128 stands for zero in the data rows.
Some points, each followed by its number:
[ 81 102  84 100 169 120 164 132] 0
[117 147 164 107 195 177 118 103] 1
[128 154  89 127  91 118 160 125] 2
[ 96 160  85 141 187 144 130 145] 3
[144 185 122 109 108 152 112 129] 4
[116 171  83 176  97  87 106  83] 5
[143 176 190 154 119 137  85  92] 6
[121 133 133 109 103 131 100 139] 7
[135 112 188 191 163 169 139 177] 8
[122  83  85 124  73 132  99  83] 9
[140 101 116 132 189 154 153 163] 10
[101 102 126 173  97 136 108 122] 11
[117 122  87 137 196 156 125 155] 12
[176 125 181 113 141 120 137 166] 13
[ 86 148 141 119 143 140  82  66] 14
[110  82 106 137 106 154 162 114] 15
[122 123 119  81 142 135 129 144] 16
[102 146 161 185 128 153 108 164] 17
[146 158  96 125 104 169 128 115] 18
[143 101  78 151 150 133 139 176] 19
[169  92  88 102  76  84 156  82] 20
[114 123  68 146 181 137 160 171] 21
[ 89 145 135 168 140  35  77  94] 22
[104  98 141  86 167 146 131 102] 23
[107  99 117  71  95 137 136 134] 24
[107 160 157 186  91 110 131 105] 25
[102 180 131  91  85 133 149 149] 26
[138 167 111 164 180 148 116 144] 27
[113 157 112  89  54 127 114 149] 28
[195  86  88 106  82 143 117 148] 29
[108 127 186 146 111 127 124 118] 30
[ 82  97 173 118 111 103  75  78] 31
[100 166 139 169 150 127  83  81] 32
[ 91 123 111  81  99 129 161 128] 33
New points follow, each followed by the numbers of its three nearest points above by angle, smallest number first.
[128  80 137  90  89 137 150 174] 24 29 33
[105 159 130  72 157 122 105 152] 7 16 26
[121 113 179  85  70 106 113  99] 7 30 31
[139 122  90  99 144 105 184 177] 0 19 21
[130 134 177 186 169 135 150  95] 8 30 32
[124 147 150 200 133 182 123 101] 8 17 32
[128 165  76 181 183 147 110 100] 3 27 32
[116 159 102 115 146 125 122 162] 3 12 21
[122  88 108 129  86 126  82  96] 9 11 31
[120 135 162  96  97 132 142 144] 24 26 28
[135 109 133  86 153 121  86 116] 16 23 31
[107 102  81 133 147 146 106 102] 0 9 12
[133 104 157 175 184 124 180  80] 1 8 10
[108  94 102 128 109 122  86 137] 7 9 11
[116 160 115  89 148  94 137  86] 0 14 22
[ 94 140 111  84 102 126 101  94] 7 14 28
[117 190  96 148 190 125 163 171] 3 21 27
[117  82 183 162 168 138 146 160] 8 10 17
[158 103 125 107 165 132 153 156] 10 13 19
[112 100 133 153 160  96 100  87] 22 31 32
